First come named moves, each a turn or a mirror, each shown by rows before and after it. For each pair of rows after them, which moves, in which order, take the first row to the second? The first pair is done for you.
move N:
[  9   3 -27   4   5   9   3 -21 -24]  ->  [ 10   1 -28   2   6   9   3 -19 -22]
[ -4  20  11 -16  28 -45  18 -15 -11]  ->  [ -1  14   6 -18  28 -46  12 -12 -11]
[ -7  -4   2   1   2  10  24 -11 -30]  ->  [ 11 -30 -14  -8   7 -12  -1  -4 -19]
move Y:
[ 23   0 -25  -6 -19  38 -19   8  21]  ->  [ 24   2 -16  -6 -17  41 -16  10  25]
[-26 -21  -4 -11  -7 -37 -18   9   7]  ->  [-27 -19  25  -5   5 -19  -6  21  21]
[17 -5 20  5 10 -9 14 -2 25]  ->  [-24  -6  -5  16  -9  15  15 -15  -9]
[ -1  -3  22 -17  35   9  26  -1  30]  ->  [-35  -2 -31 -11   6  13  17 -24 -13]
move V:
[  7 -10 -12  -7 -10 -22 -17   7  18]  ->  [ 19 -11 -13  -7   0 -18 -18   3  16]
[  3  10 -27  -3 -27 -10 -14  -5   0]  ->  [ 17   8 -30  -3 -17 -10 -15  -7  -4]
[11 32 16  3 -4 32 25  3 -4]  ->  [-15  33  16   2 -23  21  25   8   0]
move R:
[ 16  -9   2   1  -7  -4 -12  -2  20]  ->  [  8  -6   6   2 -15  -3  -8   2  24]
[  5 -10 -19  11  10  17  -8 -14 -26]  ->  [  7  -7 -18  14   7  29  -6  -7 -17]
[-17  10  14   7  13 -17  32  -1 -31]  ->  [ 10   0   2   3  28 -17  26  -9 -33]
Pairs:
Each pair is 2 to 3 moves apart.
[-37 -11  36   0  -9  15  -8  40  35]  ->  [-64  -1  -9   3 -32  15 -11  16  -6] => N then Y then N
[ 11  16  -1 -16  12 -30  -4 -16 -10]  ->  [ 15 -12   8 -13  26 -19 -17   1   9] => Y then N
[ 22  59  -7 -14 -34 -24  12 -20   0]  ->  [ 13  48  19 -10 -10 -32  33 -25 -22] => Y then R then R
[ -7  12  23 -11   5 -37  23 -11  -4]  ->  [ -1   2  25  -6  21 -20  25 -18 -17] => Y then R then Y
[-11 -25   3  12  12  37 -24  12   0]  ->  [-22  17   6  15  -5  40   2  -8 -21] => Y then N
[  5 -23  32  17  12  20   2  16  39]  ->  [ 18 -22  15  -5   3 -43  -9   8  35] => R then Y then Y
[-18 -24  37  19  40   4   8   2 -21]  ->  [-19 -43  -2  16  33 -11 -16  -4 -35] => N then Y
[-11   9  21  -9 -15 -60  13   0   2]  ->  [  8 -45  21  -4  21 -37 -11  16  17] => R then Y then N
[ 19   2 -10   3   1   4  -8  11  32]  ->  [-15  22  10   8  -7   5  19   6  16] => N then R
[ -6  28   5 -10  -7 -26  22 -18 -20]  ->  [-7  5 44 -3 12  0 26  9  9] => N then Y
[-30  15  21  15  -2  23  35 -19 -45]  ->  [ 49   3   5  -4  34 -16  14 -22 -38] => R then R then Y
[-29  -5 -31  -5   3  -8 -27 -25 -25]  ->  [ 27  -6  22 -10  45  -3 -18  -5  15] => V then Y
[  4  19 -22  -6 -58 -15 -26  29  68]  ->  [-31  33 -29   7 -73  10 -11  15  39] => Y then Y then N
[ 44  11 -22  -8   5  -3 -16  -8  10]  ->  [  7  20  -9  11 -16  42  -6   0  21] => R then Y
[  0 -10 -23  -2   3  -2   4 -22 -32]  ->  [ 28   4  10   0  20  12  19 -12 -10] => V then Y then N
[ -5 -10 -22  11  14  51 -11 -13 -20]  ->  [15 -9 16 10 30 50 -1  3  9] => Y then Y
[ 39  11 -10   0   8 -11 -15   0  20]  ->  [ 30  37  -3   4   0  -1   6 -12   6] => N then Y then Y
[ 29  -1 -18 -17   5 -12 -23  11  16]  ->  [ -7   1 -41  -6  -7   8 -23  -1 -13] => Y then Y
[-24 -11  19  14  -4  25   4   3   9]  ->  [ 18 -13 -29   0  -2  -9 -18 -13  -7] => Y then V
[ 20  11 -18  -8  -2 -13   5 -17  -6]  ->  [-5 13 22  1 -4 10 22  1 15] => Y then V
[18 16  3  7 -8 28  0  8 33]  ->  [-15   5 -11   5 -28  14 -13  13  30] => V then N then Y
[ 31  10 -14  10   1   3 -12 -11  13]  ->  [  2  12 -21  11 -23  -7 -17 -12  12] => Y then V then Y
[ 28 -23 -21   0  33  23  -4  -9 -21]  ->  [ 16 -12 -51  -4 -13   7 -28   2   8] => R then V then Y
[-28  38  30  22  -9  50  32   4   3]  ->  [-22 -22   2  -2 -24  -1 -34  41  53] => N then R then R
[-39 -17 -35  15 -26  19 -17  -7  10]  ->  [-34  -9   4  18 -22  27  -6  10  41] => Y then R then Y
[-19  -6  25  -5  -1  16  11  21   9]  ->  [ 22  -7 -28 -11  11   9  -8  -3 -20] => Y then V then V
[ 38 -14  -2   2  28   9  -9   5   2]  ->  [-7 15 25 15  4 35 18  6  5] => N then V
[ -4  25  -3 -25 -16 -31 -10  -6  -6]  ->  [ -9  31  32 -19  -7 -11   7   6   8] => N then Y
[-12 -29  33 -16  35 -31   3  -6 -12]  ->  [-14 -29  12 -17  28 -41  -4 -14 -22] => Y then Y
[  2 -28 -10 -29 -13 -43  -9  20   5]  ->  [-23 -33 -38 -12 -22  -3 -12   8 -21] => R then Y then Y
[-21   3 -38  12   6  -6  -4 -31 -37]  ->  [ 33  25  23  10  39   3  22 -16   0] => V then Y then N
[-58  12  40   5  -5 -20  29  -4   4]  ->  [ 27 -40  -4  -9  38 -33 -27   2  23] => N then R then V
[ 14  -1 -36   4  -5  26 -28  -4   8]  ->  [-28  19 -13  10 -26  29  -5  -2   4] => V then N then R
[  7  18 -34 -11 -29 -19 -17 -17  -6]  ->  [ 26  21 -35  -7 -20   0 -21 -18  -1] => R then V
[  4 -22  14   6  20  10  12  11   5]  ->  [-12 -22   6   9  13  19  12   6  -8] => Y then Y then Y
[-27 -48   8  18  20  24  -9   5  -6]  ->  [ 11 -46   5  14  34  25 -16   5   5] => Y then V then Y
[ -4  24  26   3 -15 -17  13  16   0]  ->  [ 14  -5 -20  -3 -14 -29 -23  12  -5] => Y then N then R
[-21  12  24  18 -10  27  21   1  -3]  ->  [ -2   7  -8 -10 -21 -47  -1  -5  -6] => V then Y
[ 22  12  -6   1 -14   5 -20  18  34]  ->  [-18  30 -15   5 -32   1  -3  -2  -2] => N then Y then R
[-18  28 -16  -2 -34 -19 -15  -8 -17]  ->  [ 12  19 -27  -9 -13 -27 -23 -12 -24] => N then V
[-13  -7  14   3 -18   9   1  10  26]  ->  [ -5  -6   9  -7 -18 -19  -5   8  26] => Y then Y then R
[ 0 18 34  7 -2 27  7  4 26]  ->  [-11  15  32   4 -10  20   2   9  30] => N then V then N
[-9 -9 12  7  6 32 -1  7  7]  ->  [ 19  -8 -21  -8   7  -4 -18  -8 -11] => R then Y then V
[-38 -18  -4  12  -9  -4  -2  -2 -38]  ->  [ 13 -28  17  -6  13 -37 -14  19   3] => N then Y
[-10 -24   2  -9   7 -31  -1  -7 -25]  ->  [  8 -16   0  -7  19 -16   5 -17 -38] => N then R
[ 21  -6  -8   9  14  23   5 -15 -47]  ->  [ 39   6  11   3  21  13  14  -9 -34] => Y then N
[-10 -25   5   6   0   6  -7  13  -3]  ->  [-13   1  11  12  -2  18  11   0 -17] => Y then V then N
[ 20  13  -9  13   9  32  10 -36 -29]  ->  [-39  16  -4  11 -33  13  10 -22 -20] => V then V then V
[ 21  40 -41 -30 -20 -46 -15   9   8]  ->  [ 2 43 21  4  2 55 17 30 28] => R then V then Y
[27 18  7  4  1 30 -9 16 34]  ->  [ 29  21 -24 -14 -17 -20 -21   5  21] => Y then R then Y
[-14   0   2   3   0 -12  18  -1 -23]  ->  [ 15 -16 -18  -1  10 -13  -6   5 -10] => N then R
[-34  14  11   4 -27  30  -5   4   3]  ->  [-32  -6 -12 -13 -30 -19 -23   3  -5] => V then N
[ 27  17   6   6  -6 -38 -22  -6  21]  ->  [-17  12   2   8 -23 -45 -17 -11   2] => Y then V then Y
[-14 -41  -2   0  17 -22 -12   5 -15]  ->  [  7 -21   5  -3  27 -29   6  -8 -26] => N then R then Y
[ -8  28 -22  14 -32  21  -2 -16  13]  ->  [18 13 17  4 -9 -4 -4  9 50] => V then N then Y
[  8  14  -8  14 -24 -12  18 -15 -22]  ->  [ -4   3  20  24 -14  17  26  -1  -6] => Y then N then Y
[ 54  -6 -18  -5  20   9  -3 -12 -10]  ->  [ 41 -25  -5   3  28  32  -7   1   0] => Y then N
[ -4  35 -17  -7 -17 -12  12 -15 -23]  ->  [ 25  16 -37 -12  -9 -12 -15  -5  -2] => N then R
[  9 -13  -6 -15  -4 -46 -20   4   7]  ->  [-15 -12  32  13   6  28   1  17  16] => R then Y
[-39   3  11  19  -6  -3  23  -5 -37]  ->  [ 42   2 -17  -5  11 -39  -9  -4  -9] => Y then R
[ 64  -2  -4  -1  17  10 -19  18  41]  ->  [ 41   5 -41  -3 -18  -3 -39  11  39] => V then Y then Y
[21 15 32  6 -3 21 13 14 25]  ->  [ -5  14  25  16 -11  40  16   8   7] => Y then Y then Y
[-12  35   2  -2 -20  21  15  -5   9]  ->  [-10  -5  30  -7   4   9   6  17  28] => R then N then Y
[ 27   1  -7   1 -17  14 -17  21  25]  ->  [ 11 -13  -6  -8 -22 -16 -22  24  23] => N then R then N
